Turns, then the turns between two rows, first turn first; the first pair answered
turn Z:
[ 14   4  16  14   5  -7  14 -13  10   0   0 -15   7  -5  -6  13   6 -13
  11   5  -6] |-> [ 12   4  13  17   2  -9   8 -12   2  -4   1  -8  12  -9  -6   7   7  -7
  15   7 -10]
[  3  -7 -17   5 -15   7  -6   4  20  31 -19  -1   0  -1 -34 -26  18 -13
  17  -9  19] |-> [  0  -3 -18  10 -18  10 -12   6  16  28 -21   3   3  -4 -35 -28  15 -10
  18  -8  13]
[ -5  -3 -46   7  30  -8  -2  -8 -15 -14  -6 -31 -31   8 -55 -11  24  33
 -28  13  21] |-> [ -1  -9 -36  -8  17  -1  18 -14  18   2  -9 -45 -43  28 -43  10  30   2
 -32  -1  25]
[ -7  12   0  22  14   6  -1  -8 -17  -9   3  -7  29  12 -19  17  17   3
  -5   0   2] |-> [ -4  11   0  19  18   4   0 -10 -14  -8   5  -9  24  16 -22  12  17   5
 -13   1   9]
turn S:
[-13  42  -9   7  -2 -10 -22 -26 -10 -27   7 -24  -1  13 -14  50   1 -26
   2  -2   3] |-> [-10   2 -37   8  -6 -14 -15 -14 -20  -6 -14 -16  -2   2 -62  18  28 -17
  14   5   5]
[-10  -6  -7  20  -4  -9 -10  -1   8  13   3  -5   0   0 -26   3  14   1
  12 -12  15] |-> [ -4 -16   2  15  -9  -4  -1   6  16  23   1   7   2  -3 -17 -16  11   7
  15 -18  12]
[ -3  28   9   7  24 -10 -19  -1 -12 -22  18   0  13 -11   3  -7 -10  25
   1   2  -9] |-> [-10  23  -3  11  22 -11 -23  -1 -21 -21  11  -5  10 -13 -15  -4  -4  24
   6   4  -6]
turn C:
[ 25 -13 -11 -10  21   6   1  -5  -4 -26  21  -1  16  17 -19 -31  -1  30
 -32  22  13] |-> [ 22  -9  -9 -11  24   8  -1 -12   1 -31  22  -8   9  22 -17 -18  -5  24
 -36  20  17]
[ -6  -5  -5  14   1  -8   7   3   1   0   5 -11  23  -6  -4  -8  11  25
  -6  -7  20] |-> [ -4  -4  -5  13   2 -10  10   0   4   3   5 -18  16   2  -4   0  13  18
  -7 -11  26]
[-13   9 -10  15 -15  -8 -12  -8   1 -10  -4 -14   4   1 -11  37   0 -23
  16  -2  -3] |-> [-16  10 -11  24 -18  -5 -15   1 -12  -8  -8  -2  12 -18  -8  22   0 -11
  26   3 -13]
[ -9  23   1   2 -10  -4  -8  -2  -3 -11  -3 -11  20 -10  21  15 -16 -10
  18   3 -12] |-> [ -9   3  -4   3 -12  -1   2  11  -6   2 -15   5  24 -24  10 -11  -8   2
  26   6 -18]
turn E:
[ 15  14  16   0  -1  20   9  -8  21  14  17   4 -27  27  32 -15 -12  -5
  10   3   0] |-> [ 18 -15  -3   1   9  15  10  -6  13  24   5   5 -33  23  -6 -38   3   9
  11   7  10]
[ 15   5   0 -14  13  18 -15   2   5  -7  -3  -5  -1  16  21   5   4  -1
  15 -10   4] |-> [ 16  -9  -2 -15  17  16  -9   4   6  -3  -4  -2  -2  15  12  -8   7   5
  14 -12  11]
[ -5  -3   5   3 -26  12  23   6  10  18 -16  12  12  17  20  10  -8 -33
  13  -4 -12] |-> [ -1 -17   2  -2 -21   8  29  11  13  31 -21  14   7  16  11  -8  -3 -27
   9  -3  -6]
[-17  -3  -8  12   5  -3  -7 -12   9   1  12 -14 -16  13 -41  36  10 -21
  -1  -7  20] |-> [-17   6   9   9   4   1  -8 -16  17  -2  20 -17 -13  16 -20  46   2 -30
  -2 -11  15]
Pairs:
(2 to 3 turns a pair)
[ -2   7  12   2  -3   1   7 -11  28   8   2 -11 -13   7  27  28  -2 -26
  -4 -10   1] |-> [  7  -6  13  -9   4   3  15 -12  33  17  -1 -15 -22  14  15  11   2 -18
 -14  -7   7]
E S
[ 10 -15   3  -4   9   0  11   7   1   8  -7   4  -4  -4 -14 -21   4   8
  -3   5   8] |-> [ 14  -2  17  -9  12   2  12   4  10  -2   2   4  -7   6  11 -12  -8   1
 -13   0   7]
S C
[ -1   7  16  -6 -15  24  29   1  12 -17   7 -18 -25  13  17  28  14 -20
   1 -27  17] |-> [  1 -24 -11  -4  -3  15  29   8   4  -4 -10 -20 -33   3 -30   2  37  -7
   2 -17  22]
E E
[  8 -10 -13  10  27  -4  -5   6 -11  -7   4   6   8   2 -11 -25  -3  27
 -22  11   4] |-> [ 17 -13   7  -5  20   5  14   0  18   4   6   0   0  19  14 -16  -5   7
 -32  -2   4]
S Z
[ -1  -4   0   0  14 -26 -11  12 -13  -7  13  18  29 -25 -16 -47 -18  40
 -10  16  16] |-> [ 11 -30   6 -25  -4 -19  25  -3  39  30   7  -8   1  15 -20 -21   8  -5
 -22  -3  30]
C Z
[ -9 -15 -28   0 -15   7   2   1   1   3 -24 -19  -3   3 -22   7  19  -9
  15  -2  13] |-> [-11 -12 -25   3 -26   9   3   4   0   8 -26 -12   2  -4 -15   7  16 -16
  24  -5   9]
E S
[  1 -14 -14   3  16   2  -7   4 -17 -29  15   1  -3   0 -23 -25   4   8
 -10  11  13] |-> [  7  -7  10 -10  12   9   6 -10   8 -26  27  -8 -11  20  10  -4  -4  -9
 -24  -3  14]
S Z C
[ -7  20   8   9  13  14 -33   7 -32 -22   2   1   8 -24   1 -21  -1  36
 -10  31  -4] |-> [ -2   5  33 -14 -23  32  12  -6  31  13   3 -22 -12  15  29  21  10 -27
 -17   1  -1]
Z Z Z
[-12 -40   6   6 -44   3  20  22  15  39 -31   4   1 -22  17 -38  12   7
  19 -21  -6] |-> [ -6 -20  17  -9 -35   2  25  -4  43  29  -8 -30 -19  16  32  11   5 -27
  -7 -33  11]
C S
[-13  -3 -22   7  -4 -13 -14  -2  -8   2   3 -10  -4  -3 -26  20  10  -5
   5   6  10] |-> [-14  13   7   6 -17   0  -8   0   2   2  10   3   4 -10  17  28  -7 -14
  10  -5  -7]
S E E
[ -3 -15 -16  14  -2  -6  -3  10 -12   4 -13  12  15 -20 -27 -22  11  10
  19   5   0] |-> [-11  27  -2  14   2  -9 -21 -11 -12 -27  10 -10  10  -2  -3  32  -7  -7
   6   3   5]
C C C
[ -5 -31   0   8 -17   2  21   3  13  36 -21  13  13  11 -11 -13  18 -20
   4  -8  12] |-> [-16 -10   4  22 -30   9  12   9  -2  22 -19  20  26  -7   8  -1   8 -20
  20  -7  -5]
Z E S
[ 21 -11  -3  -5  22  -9  -5   4  -4  11  -2  -7   4 -12 -13 -24   4   8
  -6   3   7] |-> [ 15 -15   9  -9  -1   2  11   0  18  23  -6 -13   3  -2   1  -1  11 -21
   4 -11   2]
Z Z
[ -1  22   0  -1   3  -2 -15   2 -15 -22  18  -7   6   5   7  32  -3   4
  -7   4  -5] |-> [ 14 -10  14 -21  -8   6  20   7  19  12  11  -6  -3  20  11   7   8  -5
 -16 -10  -3]
E E Z
[ 14 -18  19 -14  -8  10  23  -5  10  19  -4  10  -8   7   0 -29   2   3
   4 -15  -7] |-> [ 15 -25   1 -14   1   2  17 -13   7  15  -2  -7 -21  19 -23 -18  10  -1
  -2 -10   7]
C E
[  3   3   6 -12  24 -26  -8  -3  -4 -15  24 -15   1  -1  17  14  18  -9
 -38  -4  -6] |-> [ -6  12   7   1   5 -20 -10   9 -19 -19  20   3  21 -23  30  10  10  -7
 -15  -2 -23]
Z C
[ 14  11  23   0   6   6  10  -6  -1   6   9   7  -9  12   8 -26  -5  11
 -22   2  -5] |-> [ 11  -8   7   3 -12   9  19  -6   6  26  -4   4 -13  12  -8 -19  17  -9
  -7  -5  -7]
Z E Z
[  9  -2  12  -7   4  11  -8   0   9  -5   7 -15   6   0  29   0   3   0
  -9  -2  -6] |-> [  5 -25  -8  -3   1   8  -4   2   7   6  -8 -10   3  -6   0 -10  17  -4
   0   3  -3]
E Z E
[ -2  27  18  -1  -3   8  -8   2  -2 -20  13   6  13  -5  28  15 -16  -7
   5   1  -8] |-> [ 18 -10   8 -23  18   2  13  -5  17   4   6  -9 -14  19  -7 -11   3  -1
 -23   2  16]
E E C
